In the rows, 128 means zero.
One turn sends every row of this set to another row. A few are shown first. Where does it send the rows asked after them?
Dapo: [147 176 128 127 115 109 100 102 142 128 144 104]
madif: [131 131 112 137 130 117  86  97 159 127 178  92]
gimi: [152 147 110 162 123 116 104 106 119 174 133 130]
siler: [137 136 103 158 120 128  85 110 105 155 162 117]
tovef: [134 103 112 171 143 146 124 125 163 147 151 140]
zazil: [125 115 111 136 153 135  88 117 125 108 173 153]
mene: [130 166 122 107 115 114  91 121 148  99 147 119]
kudo: [106 147 118 128 110 100 111 124 110 148 159  95]
sezed: [131  94  96 115 147 127 107 109 142 113 144 151]
ruli: [145 158 110 133 132 138 109 128 176 144 136  85]
gal: [134 153 112 133 130 117 110 137  83 130 142 144]
temim: [138 135 121 160 100 124 113  94 114 154 171 122]
Sodu: [113 177 124 109 115 110 115 120 146 138 142 100]
vilu: [149 109 117 145 109 113 147 120 181 141 155 121]
Tobu: [107 140 108 121 142 126 136 142 126 136 119 157]
Segug: [142 126 107 143 119 121 126 156 189 127 144 103]
luref: [156 140 107 144 122  93 124 161 158 120 122 145]
Nar: [118 132  96  97 141 103 127 143 151  98 147 124]
fazef: [139 134 117 121 102 102 126 137 191 128 144 121]
lib: [147 122  94 138 149 113 131 140 137 135 111 159]
Mape: [121 114 118 150 169 130 109 143 119 128 167 147]
likev: [127 140 128 162 129 146 126 109 120 139 178 155]
soze: [151 158 128 149  94 121 134 125 152 152 123 134]
tiv: [125 117  98 131 141 130 156 136 154 123 121 151]
Tonu: [130 112 108 152 151 134 100 140 131 117 184 109]

tiv moves to siler
likev moves to ruli
mene moves to Tobu
Now find these:
gal moves to soze
Sodu moves to lib

One turn sends every row of this set to another row. A few are shown first. Where does it send the rows asked after them?
E: [159 156 133 138 112 104 136 161 148 146 174 192 128 115 119 113  52 121
  94 133 123 140 167 129 126 133 147 170  96 150 105 139 148 126 174  49
 138  68 135  98 137 101 142 171 224 122 126 109 171 148 141 140 136 120
 116  83 119 165  75  78]
S: [161 144 129 152 101 125 165 150 112 156 166 177 146 113  73 121 109 140
 127 115 145  81 165 138 121 154 141 165 110 172 111 136 146 103 185  87
 140  58 137  99 162 141 105  65  77 170 115 164 177 141 143 152 138 115
 111  88 113 111  93 102]
B: [154 185 104 147 153 139 140 138 134 135 184 177 158 123 123 116  64 142
 143 125 143 148 163 134 136  54 142 123  93 155 105 140 153 111 165 112
 133  84 142  75 157 111 138 119 181 115 114 122 164 147 117 138 117 116
 110  93 110 179  82  94]
T: [154 195  96 147 158 132 138 135 127 137 170 179 159 128 115 123  56 133
 142 122 129 153 156 132 127  63 145 122  91 160 109 145 152 105 157 110
 133  81 148  73 150 121 138 114 184 126 114 118 143 148 117 145 118 123
 117  92 109 179  76  93]
R: [168 170 146 108 167 106 178 136 180 112 148 167 124 118  99 116 101 168
  99 115 142  84 158 173 135  77 153 146  78 146 112 143 153  98 165 122
 146  75 161  92 123 133 136 142  76 150 114 124 145 147 162 145 142 120
 127  89 124 175  88  82]
L: [161 144 128 144 102 123 168 158 119 153 167 168 150 107  67 114 107 141
 129 112 141  82 160 138 124 152 140 168 106 167 111 138 149 104 182  82
 142  59 138 105 168 139 109  50  84 159 115 161 179 144 142 147 134 114
 103  92 120 115  96  93]
Z: [161 163 126 144 117  99 139 142 148 162 177 198 138 126 121 135  64 124
  93 137 119 129 154 140 123 139 160 161  89 154 106 130 126 120 166  46
 132  64 129  81 120 110 136 185 209 126 120 101 160 158 146 147 135 118
 129  85 109 163  65  85]
U: [168 158 150 104 166 116 173 134 174  97 138 165 108 119  93 104  83 159
 101 112 139  92 156 164 135  82 138 145  81 154 108 149 166  99 156 127
 154  73 167 103 127 135 137 132  90 152 117 128 140 138 156 155 152 131
 118  80 133 171  86  77]
P: [170 141 117 177  89 137 158 142 156 139 160 179 144 118  77  91 105 140
 104 125 146  86 174 151 125 199 148 169 104 169 106 146 155  85 181  56
 139  77 151 111 156 137 144 149 124 210 118 150 167 142 123  97 160 136
 124 120 105 161  72  80]
H: [162 147 137 144 111 111 138 142 149 153 181 196 126 122 124 123  60 125
  93 136 131 129 159 135 131 134 146 161  98 154  99 129 135 126 167  52
 136  65 129  88 128 103 135 186 215 120 122 108 177 151 142 148 141 120
 119  77 115 161  69  84]
W: [178 142 111 161 100 138 170 132 167 139 162 171 153 120  68  86 102 132
 111 126 134  76 160 158 138 202 144 159  83 156 102 140 147  79 154  45
 150  71 150 116 153 133 137 127 131 183 119 142 172 145 129  96 151 152
 109 126 122 167  77  69]
M: [175 140 114 166  96 141 159 130 152 137 154 180 140 125  70  87  92 127
 108 124 133  87 166 154 128 207 139 158  91 170 102 147 152  77 160  53
 147  72 157 114 151 141 138 138 131 204 124 145 158 138 125 105 164 152
 115 117 115 159  68  75]
V: [162 177 144 110 163  97 171 154 171 111 140 166 125 116  98 118  95 168
  94 114 137  98 167 167 123  80 159 157  84 152 120 157 162 100 183 123
 140  80 163  94 130 137 146 143  77 165 114 127 124 148 157 139 146 107
 135  91 114 177  86  85]
K: [159 171 122 140 118  92 138 161 148 157 171 192 140 118 115 125  56 118
  92 132 110 139 163 132 118 139 161 171  88 149 112 140 139 119 172  43
 135  66 134  90 130 106 140 169 218 130 124 103 154 155 144 138 129 116
 126  89 113 168  73  78]
Q: [162 149 123 138 105 120 168 156 113 156 163 168 151 115  63 118 100 132
 129 112 129  87 160 141 122 159 142 164  97 169 113 145 146  96 179  80
 143  56 142 102 163 142 107  46  85 162 117 157 163 145 143 147 135 119
 103  97 119 113  94  94]
C: [161 149 124 145 106 122 165 147 106 160 163 176 147 121  68 124 102 132
 127 115 133  89 165 141 118 161 142 160 102 175 113 141 144  97 181  85
 141  55 140  97 157 144 105  60  75 171 118 159 161 141 144 152 140 118
 111  92 113 109  89 101]
F: [162 166 148 105 159 107 167 151 163  98 132 166 107 117  93 105  77 160
  96 109 133 105 165 160 122  82 144 155  88 159 114 163 175 101 175 128
 148  79 171 105 133 140 147 134  90 169 120 129 121 139 152 148 156 118
 127  82 123 171  84  80]
N: [174 144 115 171  94 132 167 144 170 141 169 173 158 112  76  90 115 144
 110 127 146  74 169 155 135 193 152 171  95 155 107 138 149  88 173  48
 140  79 146 113 158 130 142 139 124 189 114 146 182 149 128  88 148 135
 117 126 112 169  79  74]
A: [152 189 100 156 153 135 132 129 122 142 173 183 156 134 121 134  61 141
 140 125 136 150 153 136 122  65 148 119  98 171 106 143 146 106 164 115
 127  84 144  64 144 128 141 130 175 133 110 119 138 153 113 150 127 114
 125  87  98 175  66 100]
J: [154 179 110 155 148 142 135 131 130 141 187 182 155 128 129 128  68 150
 138 127 151 146 158 138 132  57 145 122 101 165 102 139 147 113 171 117
 126  86 139  65 151 119 141 136 172 123 109 124 159 151 113 144 126 108
 118  87  99 175  73 102]

M moves to W
C moves to Q
U moves to R
Now find these:
A moves to T
K moves to E

One turn sends every row of this set to another row. A few are shown first. Where does it send the rows asked after them?
Bon: [120 110 124 107  91 107 105 159 124 118 124 115 137 171 149 133 113 133
 100 115 207 118 170 104 122 147 101 153 134 117]
nodus: [120 115 142  80 131 114 107 158 141 107 118 109  91 156 143 135 109 118
 155 101 122 116 106 104 135  86 101 146 124 173]
pip: [ 79 105 124  91 141 154 113 152 140 114 108  79 142 142 150  99 101 157
 125  93 174 100 172  98 146 148  94 135 121 121]
mutu: [131  91 134 125 124 166  91 145 130 107 156 109  99 162 183 115 117 107
 136 106 155 131 152  92 106 118 113 176 134 114]
tirod: [ 84  97 145 101 157 164 114 143 108 115 121  54 136 158 150 127 120 131
 138 122 187 108 154 121 130 171 118 151 142 105]
rasu: [ 98  97 106 103 138 113  67 151 112 117 134  93 116 108 134 120 129 101
 141  74 165  78 100 105 104 133 115 170 112 103]
Posum: [115 125 146  86 162 141  92 155 126 122 114 136 119 185 135 150 160 101
 117 101 161  64 130  91 152 116 105 146 132 128]
fum: [129 139 131 117 127 148 124 157  83 112 137  66 124 134  95 145 132 129
 142 118 152 123 119  78 155 136 123 149 115 110]
zol: [106 109 130  75 130 158 105 154 112 134 131  61 143 143 116 156 120 150
 123 117 141 101 142 137 124 159 125 142 153 127]
Sis: [114 105 137  73 167 123 109 113 110  97 145 124 108 136 160 146 118 120
 120  80 173  63 117 107 104 115  96 149 132 120]
funo: [ 95 125 121  75 119 154 130 162 102 118  95 100 133 136 164  94 128 148
 115  82 147 110 136  95 133 160 129 131 145 118]
tedal: [106 104 112 133 110 150 133 135 103 125 135 114 110 147 160 185 144 114
 160 121 160 108 105 103 135 112 129 159 161  97]
fosu: [105  97 127 116 117 166  81 154 134 123 154  98 139 140 135 153 110 134
 131 134 177  95 114 117 149  94  83 206 137 123]
raz: [129  85 132 111 118 139 126 129 104  96 132  94 105 151 102 123  97 150
 144 110 210 121 123 121 146 145 102 162 147 124]
nup: [ 85 121 110 127 124 152 113 115 123 113 111 119 142 142 156 108 127  98
 121 102 170 118 127  79 141  72  80 153 140 100]
Vib: [111  94 128 113 114 126  73 155 137 128 129  94 108 136 115 133  88 107
 151 101 197  99  89 120 153  98 106 154 130 160]
resel: [121 156 132 136 140 124 118 159 102 114 115 108 114 158 157 160 108  81
 146 117 169 120  79  97 149 128 129 146 133 115]
ror: [ 87 124 143 105 138 132 101 152 116 119 116  99 132 141 162 138 125  61
 124 106 208  97 106  79 137  87  93 141 120 148]
Pamiv: [132 121 145  95 116  93  94 147 133 109 134 113  99 154 183 143  95  87
 136 107 163 125 121 121 101 136 110 162 134 121]
pinip: [106 137 104 153 158 123  61 165 135 114 113 112 126 130 155 140 126 142
 139  94 166 111 106 138 124 122 128 145 127 114]
seruf: [ 88 111 123  78 104 135 117 173  97 114 109  99 149 138 157 104 155 112
 141 118 195 118 155  91 101 106 112 154 141 157]
dipiv: [103  96 127 120  93 145 122 147 112 113 137 130 127 148 139 127 128 134
 116  88 105 105 106 104 134  90 118 165 125 152]
div: [112 136 120  96 137 125 119 141 100  82 112  74 139 129 157 150 140 161
 141 122 138 132 138  85 126  95 111 140 133 159]
Duta: [ 84 114  97  78 129 157 120 139  95 121  98  76 152 132 135 151 129 151
 115  91 166 102 118 101 147 142 133 130 172 139]
vipa: [ 99 113 115 109 174 155  95 176 125 107 105 148 127 170 129 128 131 115
 176 101 158 109 116 130 137 120 124 158 147 148]

Duta moves to pip
ror moves to Vib
Now find these:
fum moves to seruf
dipiv moves to mutu
rasu moves to vipa

